In the data rows, 128 means zero.
Each row of this table is followed by its label. One hidden rule gives the labels. It looks at one to three of the table's principal directions, none of them among the few with the most spread.
np.array([163, 124, 129, 103, 106, 123, 154, 112, 120, 116, 118, 139, 129,
          114, 92, 143, 137, 128, 134, 86, 133, 148, 93, 127, 137, 135,
          124, 121, 153]) 1
np.array([94, 128, 138, 89, 92, 154, 142, 100, 156, 160, 119, 123, 113,
          104, 98, 146, 121, 125, 125, 88, 127, 156, 124, 129, 122, 133,
          126, 110, 161]) 7
np.array([93, 142, 135, 77, 51, 137, 150, 109, 157, 145, 71, 164, 99,
          96, 72, 173, 96, 125, 118, 66, 143, 152, 174, 133, 128, 174,
          181, 103, 170]) 0
np.array([204, 149, 130, 74, 176, 118, 87, 188, 108, 93, 117, 110, 148,
          79, 122, 146, 64, 54, 128, 152, 122, 114, 73, 159, 144, 108,
          116, 114, 86]) 7
np.array([186, 139, 124, 128, 138, 111, 128, 135, 111, 134, 122, 139, 145,
          127, 135, 121, 125, 87, 117, 156, 140, 114, 135, 139, 130, 132,
          138, 126, 93]) 0
np.array([153, 129, 119, 143, 121, 137, 147, 74, 136, 162, 141, 124, 141,
          146, 132, 124, 158, 124, 122, 115, 140, 149, 123, 130, 130, 125,
          126, 118, 122]) 7
np.array([103, 114, 135, 94, 86, 146, 151, 79, 157, 147, 112, 130, 117,
          108, 104, 153, 135, 135, 128, 78, 128, 160, 112, 122, 131, 136,
          115, 110, 169]) 7
np.array([107, 138, 122, 168, 102, 138, 136, 103, 150, 154, 138, 126, 123,
          161, 138, 117, 160, 160, 132, 109, 152, 132, 146, 126, 116, 137,
          142, 128, 131]) 2
np.array([87, 128, 122, 135, 105, 112, 139, 148, 117, 94, 94, 162, 108,
          135, 104, 146, 117, 170, 127, 117, 126, 123, 185, 112, 137, 159,
          175, 134, 156]) 1
np.array([72, 125, 131, 124, 86, 141, 141, 113, 155, 152, 118, 134, 108,
          129, 114, 134, 138, 153, 126, 104, 137, 138, 158, 118, 117, 144,
          139, 121, 161]) 3
np.array([50, 109, 107, 182, 139, 105, 119, 181, 115, 114, 117, 168, 103,
          175, 152, 106, 122, 176, 123, 189, 115, 83, 255, 103, 120, 164,
          178, 154, 142]) 0
np.array([192, 141, 132, 89, 71, 135, 176, 63, 135, 152, 112, 139, 136,
          107, 73, 153, 153, 111, 125, 50, 156, 175, 80, 136, 135, 139,
          132, 102, 150]) 7
np.array([165, 145, 138, 169, 141, 125, 127, 103, 104, 113, 140, 136, 134,
          150, 146, 113, 129, 132, 137, 119, 122, 122, 120, 143, 124, 126,
          146, 154, 92]) 5
np.array([84, 118, 123, 149, 89, 150, 147, 86, 161, 175, 136, 136, 109,
          154, 128, 118, 155, 156, 132, 99, 137, 140, 159, 123, 110, 146,
          135, 127, 160]) 5
np.array([66, 106, 117, 143, 106, 156, 136, 100, 171, 179, 148, 118, 111,
          152, 137, 116, 157, 157, 132, 116, 132, 139, 150, 117, 111, 132,
          113, 119, 167]) 6
np.array([128, 162, 123, 119, 89, 130, 118, 151, 151, 145, 100, 142, 116,
          123, 108, 143, 104, 117, 124, 109, 164, 122, 163, 147, 120, 157,
          176, 109, 123]) 3
np.array([109, 132, 120, 157, 156, 107, 103, 186, 98, 90, 113, 163, 110,
          147, 141, 118, 81, 137, 132, 168, 106, 87, 204, 132, 126, 155,
          181, 157, 114]) 7
np.array([131, 133, 140, 68, 144, 132, 98, 170, 131, 100, 107, 118, 123,
          76, 113, 156, 65, 89, 131, 127, 110, 124, 97, 144, 137, 121,
          118, 118, 127]) 7
np.array([132, 128, 124, 192, 102, 112, 152, 124, 116, 132, 141, 155, 121,
          178, 136, 93, 178, 171, 137, 125, 150, 108, 160, 117, 108, 149,
          151, 155, 131]) 2
np.array([145, 123, 136, 90, 163, 102, 122, 207, 78, 78, 127, 131, 130,
          96, 102, 124, 103, 110, 126, 168, 104, 107, 114, 118, 135, 114,
          118, 142, 128]) 0
np.array([104, 114, 114, 157, 147, 118, 113, 133, 136, 109, 124, 124, 134,
          147, 161, 131, 136, 153, 128, 153, 128, 116, 145, 115, 140, 127,
          121, 127, 124]) 2
np.array([166, 156, 153, 66, 116, 137, 110, 135, 132, 81, 97, 119, 123,
          68, 89, 175, 66, 101, 146, 57, 122, 147, 47, 160, 142, 125,
          130, 117, 128]) 6
np.array([218, 143, 125, 120, 200, 110, 84, 191, 90, 84, 138, 118, 149,
          113, 147, 119, 76, 69, 138, 170, 113, 95, 84, 160, 137, 109,
          120, 140, 71]) 5
np.array([125, 137, 148, 72, 109, 153, 112, 110, 158, 132, 105, 118, 117,
          79, 111, 162, 77, 93, 134, 80, 119, 147, 88, 153, 130, 128,
          121, 112, 135]) 5
np.array([86, 120, 122, 143, 145, 126, 102, 180, 136, 132, 138, 123, 117,
          140, 152, 107, 119, 134, 130, 173, 124, 95, 163, 123, 113, 129,
          124, 137, 127]) 3
np.array([131, 139, 125, 108, 101, 132, 139, 119, 139, 140, 113, 133, 125,
          118, 102, 145, 128, 126, 123, 101, 144, 143, 130, 131, 131, 138,
          143, 110, 142]) 1
np.array([91, 133, 125, 106, 54, 136, 162, 104, 157, 168, 97, 156, 106,
          124, 85, 147, 140, 141, 116, 86, 155, 148, 180, 120, 119, 166,
          166, 106, 172]) 0
np.array([126, 100, 112, 147, 145, 143, 149, 66, 140, 170, 163, 105, 149,
          154, 150, 114, 183, 138, 120, 138, 125, 156, 113, 110, 134, 104,
          87, 116, 137]) 1
np.array([130, 135, 152, 72, 188, 158, 67, 140, 146, 108, 138, 65, 143,
          67, 156, 154, 59, 72, 133, 138, 92, 137, 37, 157, 142, 74,
          69, 114, 90]) 6
np.array([106, 120, 130, 130, 129, 126, 141, 138, 116, 126, 140, 124, 126,
          132, 118, 118, 148, 149, 126, 137, 122, 131, 131, 111, 125, 120,
          119, 135, 143]) 1
np.array([96, 124, 122, 167, 86, 113, 163, 112, 114, 95, 107, 173, 103,
          163, 101, 134, 149, 203, 141, 80, 130, 133, 176, 108, 131, 168,
          179, 149, 171]) 7
np.array([113, 165, 133, 116, 85, 119, 113, 179, 141, 108, 89, 144, 108,
          114, 100, 149, 96, 137, 132, 102, 160, 112, 153, 141, 122, 157,
          177, 120, 131]) 2
np.array([62, 93, 117, 156, 152, 140, 114, 160, 140, 139, 163, 122, 106,
          158, 154, 93, 137, 161, 145, 158, 103, 104, 154, 113, 107, 124,
          105, 149, 159]) 5
np.array([139, 126, 136, 121, 152, 121, 120, 143, 109, 93, 131, 118, 135,
          115, 131, 132, 120, 129, 133, 135, 113, 126, 96, 126, 137, 112,
          111, 137, 119]) 3
np.array([134, 127, 134, 106, 129, 131, 142, 120, 118, 135, 134, 121, 134,
          114, 110, 130, 135, 119, 121, 126, 122, 144, 113, 122, 132, 116,
          117, 123, 133]) 0
np.array([173, 121, 132, 166, 163, 116, 132, 128, 93, 99, 161, 122, 143,
          150, 148, 99, 154, 141, 144, 139, 116, 116, 85, 126, 127, 107,
          104, 159, 108]) 6
np.array([159, 152, 152, 70, 78, 138, 151, 79, 133, 97, 86, 134, 124,
          77, 69, 186, 103, 126, 135, 26, 133, 177, 62, 143, 149, 137,
          142, 110, 151]) 6
np.array([114, 105, 114, 139, 156, 136, 130, 107, 144, 182, 163, 93, 154,
          143, 166, 104, 177, 114, 106, 188, 134, 133, 130, 108, 127, 96,
          77, 109, 115]) 1
np.array([133, 118, 117, 177, 107, 110, 157, 112, 120, 134, 137, 147, 131,
          170, 136, 105, 186, 165, 128, 133, 149, 120, 154, 108, 121, 142,
          136, 140, 136]) 2
np.array([125, 98, 115, 186, 144, 113, 141, 130, 118, 135, 162, 130, 136,
          176, 164, 84, 190, 160, 133, 170, 132, 104, 140, 103, 116, 122,
          101, 150, 131]) 2
np.array([85, 99, 116, 154, 160, 135, 102, 154, 145, 138, 155, 115, 121,
          151, 170, 101, 132, 140, 138, 169, 112, 102, 143, 120, 115, 119,
          98, 139, 136]) 3
np.array([69, 103, 115, 178, 142, 131, 118, 159, 132, 131, 155, 136, 105,
          172, 154, 91, 141, 173, 145, 155, 113, 98, 174, 114, 107, 137,
          128, 156, 152]) 5
np.array([180, 132, 118, 151, 146, 110, 135, 123, 107, 150, 138, 136, 151,
          147, 149, 104, 149, 96, 112, 174, 140, 113, 150, 130, 126, 127,
          133, 131, 89]) 0
np.array([112, 133, 121, 138, 99, 102, 144, 140, 110, 78, 84, 170, 114,
          136, 99, 156, 119, 173, 129, 102, 133, 127, 174, 114, 146, 165,
          183, 134, 152]) 1
np.array([145, 127, 125, 148, 211, 126, 69, 175, 116, 101, 157, 94, 147,
          131, 187, 109, 94, 101, 136, 193, 103, 95, 100, 144, 132, 92,
          95, 142, 75]) 6
np.array([228, 151, 127, 112, 197, 113, 93, 165, 86, 89, 135, 111, 160,
          106, 139, 131, 82, 65, 129, 161, 116, 115, 74, 159, 146, 101,
          121, 130, 64]) 7
np.array([148, 139, 155, 48, 116, 137, 122, 123, 135, 104, 101, 109, 133,
          56, 94, 172, 88, 90, 127, 86, 120, 155, 52, 142, 144, 111,
          102, 107, 132]) 1
np.array([184, 160, 141, 70, 37, 139, 184, 71, 139, 147, 94, 149, 121,
          94, 38, 169, 140, 119, 129, 12, 168, 183, 82, 143, 131, 154,
          158, 98, 166]) 7
np.array([149, 121, 129, 148, 161, 149, 134, 89, 119, 164, 178, 104, 143,
          147, 149, 97, 153, 115, 129, 141, 111, 141, 101, 132, 119, 97,
          98, 138, 109]) 5
np.array([165, 148, 133, 105, 138, 116, 116, 165, 110, 108, 118, 128, 135,
          106, 114, 135, 104, 100, 125, 137, 133, 119, 112, 140, 132, 124,
          136, 125, 108]) 1
np.array([119, 138, 128, 145, 151, 135, 101, 149, 136, 140, 148, 105, 134,
          136, 156, 112, 124, 120, 128, 158, 132, 113, 126, 135, 119, 111,
          117, 129, 101]) 2
np.array([110, 114, 127, 118, 131, 143, 128, 100, 146, 147, 135, 115, 131,
          122, 137, 134, 132, 124, 124, 126, 119, 143, 119, 124, 132, 118,
          106, 117, 137]) 7
np.array([165, 136, 120, 141, 163, 104, 111, 180, 97, 112, 133, 136, 139,
          136, 142, 108, 115, 103, 123, 181, 128, 95, 148, 133, 127, 127,
          140, 140, 94]) 0
np.array([122, 118, 117, 125, 119, 113, 141, 114, 121, 92, 95, 152, 126,
          128, 113, 159, 122, 154, 126, 108, 122, 141, 148, 116, 154, 148,
          151, 121, 151]) 1
np.array([67, 101, 117, 159, 129, 156, 124, 104, 164, 169, 160, 114, 113,
          160, 156, 106, 150, 158, 140, 128, 119, 129, 145, 120, 111, 126,
          106, 132, 155]) 6
np.array([89, 132, 134, 122, 104, 155, 143, 81, 151, 161, 135, 115, 121,
          128, 115, 137, 140, 146, 125, 93, 128, 161, 127, 126, 125, 123,
          128, 116, 147]) 7
np.array([152, 138, 139, 136, 132, 111, 125, 174, 92, 82, 127, 150, 113,
          129, 111, 115, 107, 137, 148, 118, 117, 104, 121, 136, 119, 139,
          150, 161, 128]) 5
np.array([134, 111, 130, 158, 237, 72, 65, 246, 65, 21, 130, 119, 152,
          125, 198, 107, 90, 121, 127, 255, 87, 53, 133, 113, 148, 96,
          101, 169, 63]) 4
np.array([108, 129, 126, 132, 136, 143, 103, 144, 146, 131, 134, 122, 114,
          131, 140, 124, 102, 128, 141, 123, 121, 117, 130, 142, 119, 131,
          130, 132, 131]) 6
np.array([106, 125, 126, 151, 148, 130, 106, 151, 130, 109, 137, 122, 121,
          142, 149, 120, 116, 147, 140, 139, 118, 112, 131, 130, 124, 124,
          127, 141, 124]) 6
np.array([91, 102, 119, 159, 153, 149, 112, 133, 148, 163, 171, 112, 118,
          159, 165, 90, 141, 137, 141, 155, 112, 111, 139, 126, 105, 118,
          98, 142, 138]) 5
np.array([154, 117, 132, 148, 153, 107, 152, 151, 70, 85, 155, 137, 131,
          144, 111, 101, 157, 158, 141, 135, 107, 122, 106, 109, 129, 115,
          119, 163, 137]) 7
np.array([175, 164, 139, 106, 39, 125, 172, 105, 129, 123, 90, 168, 108,
          116, 52, 153, 132, 140, 141, 23, 169, 152, 112, 145, 122, 171,
          183, 121, 160]) 6
np.array([135, 101, 114, 147, 162, 139, 140, 83, 133, 165, 173, 93, 157,
          149, 160, 106, 184, 128, 118, 160, 124, 147, 98, 110, 134, 90,
          71, 118, 122]) 1
np.array([116, 120, 128, 91, 151, 136, 101, 145, 154, 159, 132, 94, 144,
          98, 153, 131, 116, 79, 108, 179, 129, 123, 116, 129, 130, 102,
          84, 101, 108]) 1
np.array([125, 132, 131, 80, 30, 145, 182, 31, 177, 180, 83, 146, 123,
          102, 77, 176, 156, 126, 111, 40, 166, 186, 127, 124, 137, 160,
          143, 81, 174]) 1
np.array([111, 114, 122, 120, 91, 132, 161, 79, 144, 150, 112, 145, 124,
          131, 110, 143, 152, 144, 120, 99, 135, 153, 148, 114, 134, 146,
          135, 114, 161]) 0
np.array([95, 124, 135, 83, 133, 152, 125, 98, 150, 151, 127, 96, 135,
          94, 121, 154, 117, 111, 113, 123, 115, 163, 105, 124, 141, 103,
          99, 100, 136]) 0
np.array([123, 141, 147, 57, 60, 162, 140, 65, 184, 173, 93, 122, 118,
          75, 90, 174, 105, 92, 122, 50, 146, 173, 93, 149, 128, 140,
          124, 87, 153]) 7
np.array([92, 136, 123, 173, 121, 121, 120, 138, 123, 123, 113, 162, 108,
          161, 144, 119, 109, 153, 129, 139, 123, 104, 211, 131, 118, 161,
          185, 150, 121]) 5
np.array([183, 139, 124, 130, 187, 111, 94, 191, 93, 93, 143, 117, 143,
          123, 144, 113, 97, 94, 134, 175, 117, 98, 104, 144, 133, 110,
          122, 141, 86]) 7
np.array([172, 148, 152, 52, 137, 136, 110, 141, 127, 105, 113, 100, 140,
          59, 101, 162, 81, 72, 128, 104, 122, 146, 43, 152, 141, 102,
          101, 109, 112]) 3
np.array([122, 111, 110, 185, 175, 145, 122, 93, 129, 174, 182, 106, 143,
          179, 180, 87, 164, 133, 125, 172, 115, 127, 145, 124, 119, 104,
          105, 138, 105]) 5
np.array([117, 105, 106, 169, 159, 128, 135, 123, 121, 157, 167, 119, 139,
          170, 157, 93, 173, 143, 122, 177, 125, 121, 156, 108, 123, 114,
          109, 133, 126]) 0
np.array([153, 134, 139, 95, 115, 136, 142, 115, 129, 159, 133, 120, 135,
          105, 108, 126, 134, 92, 118, 123, 135, 141, 105, 134, 121, 119,
          114, 117, 124]) 7
np.array([119, 157, 125, 137, 98, 127, 116, 153, 147, 134, 110, 135, 117,
          134, 121, 134, 116, 133, 129, 116, 160, 115, 155, 141, 118, 148,
          164, 119, 120]) 2
Here are more rows. What is the label of each one?
np.array([116, 90, 125, 168, 246, 86, 72, 221, 75, 49, 154, 109, 151,
          139, 211, 92, 112, 129, 129, 255, 76, 60, 131, 105, 141, 86,
          75, 170, 78]) -> 1
np.array([173, 109, 120, 150, 142, 112, 149, 78, 109, 108, 128, 138, 150,
          144, 144, 132, 158, 135, 127, 124, 122, 141, 107, 118, 150, 124,
          114, 132, 121]) -> 1
np.array([103, 135, 139, 95, 90, 151, 134, 95, 162, 159, 113, 122, 118,
          104, 110, 150, 119, 118, 123, 90, 137, 152, 121, 136, 124, 133,
          128, 108, 144]) -> 7
np.array([51, 95, 110, 189, 177, 135, 95, 181, 133, 137, 175, 120, 107,
          181, 181, 75, 133, 167, 144, 194, 100, 83, 185, 113, 102, 122,
          114, 161, 139]) -> 5
np.array([95, 125, 138, 121, 106, 152, 134, 101, 149, 146, 134, 123, 110,
          124, 116, 131, 126, 143, 138, 89, 120, 146, 117, 131, 118, 130,
          124, 129, 154]) -> 5
np.array([84, 119, 112, 191, 154, 93, 110, 190, 98, 103, 119, 168, 115,
          174, 165, 98, 118, 158, 121, 207, 117, 70, 245, 111, 121, 158,
          179, 162, 110]) -> 0
np.array([165, 170, 139, 69, 96, 126, 100, 153, 154, 118, 75, 128, 130,
          73, 104, 175, 67, 72, 122, 99, 160, 128, 104, 163, 137, 144,
          153, 94, 104]) -> 2
np.array([170, 150, 149, 66, 161, 158, 85, 115, 148, 124, 129, 78, 146,
          66, 134, 160, 68, 59, 132, 106, 113, 151, 31, 168, 142, 88,
          87, 104, 90]) -> 6
np.array([92, 106, 117, 195, 133, 108, 137, 148, 112, 121, 147, 149, 119,
          182, 158, 88, 170, 180, 134, 167, 126, 95, 184, 102, 112, 140,
          137, 161, 135]) -> 3
np.array([126, 125, 134, 141, 159, 141, 120, 88, 127, 133, 148, 102, 144,
          131, 157, 127, 134, 126, 124, 137, 111, 143, 104, 129, 137, 100,
          104, 130, 104]) -> 7
np.array([203, 176, 145, 114, 91, 114, 143, 103, 108, 104, 89, 152, 138,
          107, 94, 157, 109, 106, 124, 75, 154, 142, 107, 154, 139, 147,
          176, 124, 96]) -> 6
np.array([86, 119, 114, 185, 138, 125, 113, 154, 138, 134, 147, 129, 119,
          172, 164, 98, 148, 165, 136, 160, 135, 98, 170, 118, 112, 134,
          133, 145, 127]) -> 2
np.array([130, 138, 142, 106, 88, 114, 134, 145, 132, 95, 94, 141, 119,
          103, 103, 150, 122, 138, 134, 94, 145, 124, 109, 127, 130, 144,
          136, 125, 143]) -> 2
np.array([116, 96, 121, 170, 238, 87, 76, 221, 75, 63, 152, 116, 149,
          144, 208, 89, 111, 122, 123, 255, 82, 59, 153, 107, 137, 94,
          90, 168, 76]) -> 1
np.array([102, 126, 122, 110, 152, 148, 103, 124, 158, 176, 141, 91, 141,
          115, 157, 128, 120, 91, 108, 172, 129, 132, 134, 131, 127, 103,
          100, 101, 106]) -> 1
np.array([134, 128, 129, 118, 156, 125, 118, 142, 116, 119, 136, 111, 141,
          117, 136, 129, 123, 115, 121, 154, 120, 128, 114, 125, 137, 107,
          112, 124, 112]) -> 1
np.array([74, 112, 109, 181, 100, 110, 159, 132, 115, 111, 119, 171, 104,
          179, 115, 118, 163, 208, 133, 119, 131, 121, 209, 96, 127, 166,
          175, 148, 173]) -> 1
np.array([149, 140, 138, 111, 130, 125, 112, 139, 123, 81, 107, 131, 124,
          105, 118, 152, 90, 126, 144, 94, 120, 128, 90, 144, 139, 131,
          135, 132, 125]) -> 6
np.array([83, 122, 122, 126, 134, 130, 107, 177, 139, 124, 126, 128, 111,
          128, 133, 123, 108, 137, 133, 149, 123, 107, 157, 125, 119, 135,
          132, 130, 142]) -> 3
np.array([116, 113, 111, 198, 140, 107, 133, 140, 113, 129, 145, 149, 128,
          184, 165, 90, 167, 162, 128, 174, 134, 94, 186, 110, 117, 141,
          141, 154, 119]) -> 3
np.array([188, 124, 118, 138, 166, 103, 115, 143, 105, 124, 127, 135, 154,
          132, 161, 115, 124, 82, 114, 188, 129, 102, 137, 134, 136, 124,
          121, 130, 81]) -> 0
np.array([149, 147, 154, 75, 126, 132, 117, 142, 116, 75, 106, 119, 123,
          75, 92, 164, 78, 115, 143, 77, 112, 145, 59, 146, 141, 118,
          124, 128, 132]) -> 6
np.array([143, 131, 131, 121, 113, 114, 167, 143, 91, 120, 138, 139, 128,
          129, 84, 116, 162, 147, 125, 121, 133, 137, 125, 109, 125, 126,
          135, 137, 150]) -> 0
np.array([77, 119, 123, 144, 124, 138, 121, 132, 149, 144, 136, 119, 120,
          143, 143, 121, 140, 151, 128, 139, 130, 124, 151, 118, 120, 127,
          122, 126, 141]) -> 3
np.array([159, 112, 130, 143, 177, 134, 134, 101, 106, 144, 179, 97, 155,
          139, 155, 96, 164, 113, 126, 161, 108, 137, 81, 121, 128, 84,
          75, 139, 104]) -> 7
np.array([165, 177, 140, 80, 77, 124, 114, 146, 149, 106, 72, 137, 123,
          82, 87, 178, 80, 100, 129, 69, 167, 134, 102, 160, 137, 152,
          168, 100, 117]) -> 2
np.array([129, 129, 124, 165, 85, 105, 153, 131, 125, 123, 114, 162, 119,
          158, 123, 115, 165, 163, 131, 118, 157, 110, 165, 115, 117, 160,
          156, 140, 140]) -> 2
np.array([180, 121, 122, 114, 160, 119, 124, 118, 119, 153, 136, 117, 159,
          118, 153, 120, 134, 70, 106, 180, 129, 124, 118, 131, 136, 109,
          100, 114, 89]) -> 0
np.array([128, 117, 131, 131, 158, 102, 139, 191, 71, 75, 143, 136, 124,
          130, 105, 108, 137, 156, 136, 156, 104, 111, 123, 104, 131, 116,
          124, 158, 143]) -> 0
np.array([120, 144, 148, 98, 112, 141, 113, 136, 135, 82, 107, 127, 107,
          95, 99, 160, 80, 140, 153, 60, 115, 139, 80, 148, 132, 133,
          138, 134, 148]) -> 6
np.array([158, 136, 144, 86, 116, 123, 137, 117, 114, 81, 100, 134, 128,
          89, 91, 166, 101, 124, 136, 75, 118, 151, 77, 135, 148, 128,
          130, 124, 140]) -> 7
np.array([154, 116, 127, 134, 154, 119, 157, 131, 85, 126, 165, 120, 142,
          140, 113, 100, 171, 137, 125, 148, 117, 137, 104, 108, 128, 102,
          103, 142, 132]) -> 0
np.array([60, 98, 118, 167, 138, 137, 117, 153, 144, 132, 155, 126, 104,
          164, 153, 97, 144, 175, 147, 145, 113, 105, 157, 112, 108, 131,
          114, 150, 160]) -> 6
np.array([115, 133, 135, 127, 121, 146, 122, 104, 142, 139, 127, 128, 118,
          125, 130, 135, 107, 125, 133, 104, 118, 137, 129, 142, 123, 132,
          137, 130, 129]) -> 5
np.array([99, 131, 125, 105, 108, 149, 132, 104, 164, 189, 133, 103, 135,
          118, 128, 132, 147, 110, 107, 137, 148, 148, 136, 123, 123, 117,
          110, 95, 131]) -> 1
np.array([76, 101, 105, 174, 179, 100, 104, 195, 98, 99, 128, 158, 116,
          166, 166, 102, 108, 152, 122, 217, 97, 77, 232, 107, 128, 145,
          157, 158, 123]) -> 0
